500 stands for zero in the data rows.
Here are some points, one per row:
tensor([655, 356, 562, 419, 462, 508, 394, 397, 586, 520, 509, 602, 600, 561, 636, 291, 544, 561, 536, 533, 550, 378, 405, 491, 425, 632, 474, 498, 493, 537, 409, 499])
tensor([540, 380, 607, 583, 523, 437, 667, 590, 531, 466, 483, 476, 512, 552, 601, 395, 421, 406, 411, 553, 536, 532, 334, 367, 594, 478, 454, 489, 620, 388, 520, 378])
tensor([749, 436, 562, 442, 553, 541, 441, 644, 500, 578, 371, 531, 463, 482, 477, 570, 554, 513, 265, 619, 381, 689, 545, 562, 541, 498, 583, 525, 349, 531, 421, 634])
tensor([537, 489, 469, 424, 489, 367, 593, 618, 615, 494, 674, 528, 616, 400, 483, 595, 465, 647, 419, 365, 578, 621, 453, 459, 359, 488, 596, 482, 620, 548, 476, 530])
tensor([471, 563, 416, 423, 582, 686, 511, 459, 582, 486, 556, 472, 536, 576, 379, 553, 579, 466, 487, 484, 344, 500, 449, 459, 529, 590, 597, 593, 411, 561, 449, 395])
tensor([496, 533, 654, 394, 458, 421, 520, 344, 526, 603, 460, 433, 585, 490, 457, 585, 549, 473, 364, 468, 572, 538, 448, 658, 555, 467, 458, 358, 439, 371, 495, 482])
tensor([607, 551, 370, 363, 669, 420, 564, 570, 522, 563, 514, 751, 501, 524, 402, 552, 442, 550, 494, 348, 433, 545, 444, 404, 625, 484, 660, 355, 362, 558, 530, 525])
tensor([518, 599, 436, 421, 491, 658, 470, 431, 533, 493, 568, 497, 472, 451, 417, 359, 229, 570, 598, 470, 281, 488, 447, 496, 604, 522, 391, 560, 566, 479, 469, 497])
tensor([446, 483, 376, 577, 573, 490, 518, 551, 567, 521, 578, 434, 305, 423, 552, 462, 597, 568, 377, 568, 441, 457, 412, 431, 434, 630, 650, 513, 496, 322, 458, 596])
tensor([514, 515, 402, 465, 540, 484, 590, 491, 314, 358, 438, 447, 521, 331, 633, 614, 528, 486, 394, 555, 446, 583, 420, 501, 586, 524, 448, 461, 507, 495, 405, 302])
tensor([413, 479, 319, 477, 315, 713, 519, 464, 606, 531, 658, 556, 482, 569, 659, 507, 638, 594, 559, 524, 626, 586, 537, 434, 491, 439, 336, 342, 667, 564, 542, 529])
tensor([434, 510, 555, 554, 459, 465, 604, 439, 602, 413, 476, 689, 615, 601, 502, 517, 518, 519, 365, 556, 556, 421, 609, 385, 622, 595, 239, 466, 473, 251, 526, 577])
tensor([569, 573, 658, 463, 530, 465, 514, 491, 385, 436, 494, 435, 477, 587, 746, 395, 537, 534, 572, 386, 641, 544, 478, 504, 726, 539, 471, 605, 444, 633, 429, 544])
tensor([479, 666, 532, 463, 672, 514, 616, 655, 591, 483, 547, 530, 342, 560, 482, 446, 530, 466, 526, 358, 558, 329, 580, 527, 416, 511, 410, 465, 334, 559, 363, 480])
tensor([584, 704, 507, 573, 587, 462, 458, 444, 390, 436, 382, 417, 646, 684, 431, 610, 408, 649, 379, 515, 484, 464, 422, 548, 408, 672, 647, 544, 759, 509, 520, 439])
tensor([498, 491, 542, 307, 681, 473, 570, 315, 580, 615, 453, 553, 341, 665, 596, 594, 386, 492, 597, 416, 564, 588, 544, 418, 489, 494, 661, 438, 430, 356, 624, 442])
tensor([481, 423, 497, 655, 389, 525, 545, 533, 510, 655, 563, 458, 473, 508, 484, 381, 198, 429, 433, 480, 635, 475, 490, 659, 484, 605, 632, 332, 498, 436, 550, 390])
tensor([554, 532, 586, 631, 358, 492, 434, 485, 569, 572, 415, 512, 514, 416, 667, 620, 395, 565, 578, 417, 416, 478, 625, 439, 400, 554, 667, 478, 560, 392, 527, 637])
tensor([633, 547, 443, 426, 484, 606, 588, 337, 486, 481, 448, 410, 413, 398, 398, 707, 535, 454, 658, 650, 462, 405, 469, 446, 557, 484, 579, 558, 511, 498, 512, 507])
tensor([428, 537, 381, 501, 503, 511, 705, 467, 543, 531, 375, 620, 542, 470, 423, 435, 563, 592, 466, 547, 556, 477, 647, 601, 458, 468, 593, 696, 392, 449, 512, 274])
tensor([695, 524, 406, 739, 463, 403, 585, 529, 425, 376, 510, 516, 461, 595, 567, 506, 399, 582, 609, 557, 615, 535, 428, 522, 365, 408, 490, 358, 233, 420, 477, 377])
tensor([443, 462, 547, 511, 348, 521, 347, 503, 479, 437, 597, 609, 522, 556, 381, 563, 602, 569, 428, 410, 471, 472, 382, 604, 503, 422, 518, 417, 249, 559, 626, 316])
tensor([639, 469, 563, 641, 538, 351, 580, 519, 473, 644, 429, 548, 365, 401, 406, 533, 440, 540, 504, 408, 715, 388, 448, 404, 611, 491, 326, 621, 526, 582, 517, 385])
tensor([455, 488, 662, 518, 421, 704, 632, 586, 371, 593, 402, 406, 533, 623, 454, 549, 403, 477, 484, 440, 499, 496, 458, 483, 415, 478, 418, 489, 537, 500, 533, 513])
tensor([371, 409, 522, 430, 500, 417, 546, 413, 371, 394, 552, 534, 385, 557, 337, 217, 526, 563, 530, 557, 421, 499, 500, 585, 491, 503, 672, 513, 509, 456, 517, 511])
tensor([415, 492, 426, 571, 469, 484, 520, 544, 377, 463, 545, 489, 560, 475, 556, 586, 500, 358, 495, 385, 587, 333, 400, 472, 569, 588, 672, 719, 321, 424, 525, 648])
tensor([535, 449, 535, 599, 504, 413, 382, 499, 445, 563, 536, 642, 520, 538, 356, 632, 406, 563, 575, 544, 571, 508, 468, 492, 545, 559, 418, 545, 511, 494, 417, 549])
tensor([438, 468, 543, 525, 455, 538, 571, 611, 578, 440, 366, 571, 500, 603, 378, 460, 520, 517, 442, 519, 582, 497, 464, 542, 495, 355, 587, 624, 664, 610, 497, 577])
tensor([481, 495, 451, 503, 548, 508, 518, 428, 459, 592, 381, 605, 499, 527, 441, 572, 546, 431, 388, 323, 621, 496, 550, 598, 530, 633, 486, 325, 597, 473, 491, 537])
tensor([441, 541, 533, 496, 443, 417, 528, 600, 550, 363, 248, 444, 573, 247, 388, 319, 436, 507, 614, 395, 586, 628, 495, 437, 493, 461, 370, 477, 378, 534, 638, 605])
tensor([602, 436, 477, 493, 528, 473, 525, 453, 333, 437, 411, 650, 509, 461, 549, 443, 367, 459, 321, 623, 517, 290, 451, 362, 522, 409, 460, 398, 500, 562, 523, 614])
tensor([535, 356, 318, 514, 631, 492, 472, 442, 726, 580, 414, 467, 590, 607, 525, 550, 417, 396, 475, 551, 474, 471, 443, 649, 537, 569, 502, 577, 491, 610, 486, 433])
tensor([380, 537, 457, 427, 460, 492, 536, 520, 434, 572, 529, 484, 521, 531, 619, 455, 320, 437, 350, 646, 373, 518, 643, 471, 457, 534, 480, 411, 265, 588, 420, 457])
tensor([554, 553, 493, 566, 552, 560, 448, 440, 492, 534, 528, 581, 582, 367, 497, 370, 610, 410, 541, 461, 554, 687, 519, 280, 357, 559, 514, 544, 375, 477, 611, 375])
tensor([596, 394, 548, 583, 589, 639, 589, 484, 673, 295, 510, 473, 464, 449, 570, 649, 380, 505, 425, 536, 489, 440, 512, 609, 544, 480, 489, 613, 432, 510, 553, 638])
tensor([624, 448, 339, 351, 387, 402, 542, 453, 465, 435, 439, 447, 449, 628, 360, 535, 565, 490, 343, 505, 445, 398, 457, 495, 424, 610, 460, 524, 577, 534, 626, 499])
tensor([420, 536, 275, 646, 368, 239, 415, 430, 560, 508, 525, 331, 533, 606, 533, 574, 391, 425, 441, 388, 388, 586, 628, 410, 469, 457, 351, 647, 502, 577, 547, 535])
tensor([508, 604, 482, 389, 651, 435, 434, 535, 627, 485, 516, 436, 616, 616, 493, 430, 486, 604, 546, 585, 480, 509, 420, 492, 562, 547, 483, 411, 415, 357, 623, 567])
tensor([390, 581, 465, 486, 416, 456, 442, 527, 596, 442, 442, 636, 447, 520, 519, 490, 549, 320, 555, 576, 596, 517, 337, 474, 390, 510, 565, 359, 636, 594, 346, 570])
tensor([433, 437, 289, 477, 495, 511, 366, 458, 415, 566, 323, 476, 608, 466, 500, 449, 498, 648, 566, 404, 489, 465, 393, 480, 511, 420, 631, 453, 478, 364, 370, 405])
tensor([507, 577, 498, 385, 319, 413, 619, 550, 588, 494, 527, 521, 632, 309, 555, 500, 457, 436, 549, 632, 451, 415, 438, 470, 520, 513, 669, 494, 654, 554, 494, 440])
tensor([386, 532, 455, 563, 598, 568, 372, 419, 597, 607, 585, 391, 507, 255, 437, 476, 418, 437, 360, 607, 678, 507, 569, 435, 500, 534, 469, 386, 445, 540, 448, 498])
tensor([574, 540, 479, 642, 483, 493, 610, 453, 504, 715, 359, 655, 411, 511, 549, 437, 445, 478, 468, 479, 377, 521, 375, 607, 459, 510, 323, 437, 432, 478, 527, 684])
tensor([412, 391, 504, 306, 456, 537, 450, 551, 503, 525, 444, 524, 460, 483, 544, 681, 407, 573, 595, 532, 547, 550, 340, 447, 317, 775, 309, 557, 375, 496, 338, 506])
tensor([582, 457, 408, 472, 439, 407, 611, 410, 418, 674, 489, 530, 544, 473, 499, 573, 567, 553, 562, 450, 481, 439, 500, 538, 618, 435, 548, 494, 412, 515, 348, 610])
Along one direction, these points spread out more than along any other. Take the direction at right angles to it along which they spread out most. Then take the direction at right angles to both along which they spread out most. Go by this last direction. Where along it does each point below lie, from 0 to 99? The average is 50, and the first point in the table lies past the average. One standard deviation of the points above along it is 16.
tensor([579, 604, 588, 556, 427, 576, 457, 543, 495, 451, 470, 620, 401, 618, 494, 453, 578, 379, 411, 585, 490, 556, 551, 493, 489, 651, 551, 603, 491, 464, 477, 356]) 47
tensor([414, 451, 570, 550, 511, 643, 412, 443, 628, 440, 410, 461, 405, 464, 591, 512, 624, 515, 456, 337, 229, 451, 508, 399, 498, 398, 489, 400, 563, 459, 441, 377]) 64
tensor([472, 491, 487, 379, 687, 505, 424, 782, 361, 647, 496, 521, 526, 399, 480, 664, 550, 481, 571, 691, 440, 436, 562, 516, 518, 354, 444, 613, 668, 496, 674, 386]) 43
tensor([465, 452, 461, 679, 705, 519, 515, 556, 363, 405, 477, 512, 498, 584, 421, 560, 505, 533, 668, 528, 550, 601, 660, 502, 597, 577, 617, 294, 571, 512, 531, 538]) 47
tensor([412, 550, 644, 529, 456, 254, 422, 436, 453, 596, 505, 556, 400, 451, 488, 632, 482, 499, 510, 567, 353, 595, 474, 645, 544, 434, 530, 647, 395, 405, 441, 503]) 39
tensor([568, 427, 455, 482, 587, 561, 507, 509, 455, 529, 572, 597, 598, 458, 385, 473, 550, 282, 537, 321, 456, 502, 545, 653, 449, 364, 388, 583, 638, 228, 401, 472]) 47
tensor([406, 380, 548, 536, 587, 498, 683, 345, 515, 497, 509, 532, 667, 548, 415, 647, 449, 428, 583, 551, 423, 555, 484, 354, 427, 506, 554, 561, 421, 498, 416, 530]) 49
tensor([453, 467, 427, 363, 554, 583, 348, 365, 347, 377, 434, 679, 359, 496, 528, 539, 320, 547, 373, 455, 652, 600, 560, 503, 396, 400, 468, 573, 574, 455, 475, 539]) 51
tensor([570, 556, 430, 392, 473, 593, 472, 537, 633, 467, 404, 450, 441, 618, 421, 575, 437, 534, 429, 575, 624, 464, 598, 339, 505, 332, 523, 622, 451, 369, 325, 429]) 48
tensor([642, 522, 531, 665, 715, 523, 477, 402, 346, 537, 595, 508, 622, 625, 434, 465, 568, 531, 385, 469, 646, 416, 508, 367, 357, 310, 447, 534, 495, 583, 520, 588]) 34
tensor([676, 437, 484, 329, 396, 447, 502, 522, 530, 432, 546, 387, 470, 552, 389, 477, 374, 330, 608, 547, 577, 542, 591, 501, 513, 519, 479, 418, 483, 505, 484, 501]) 54
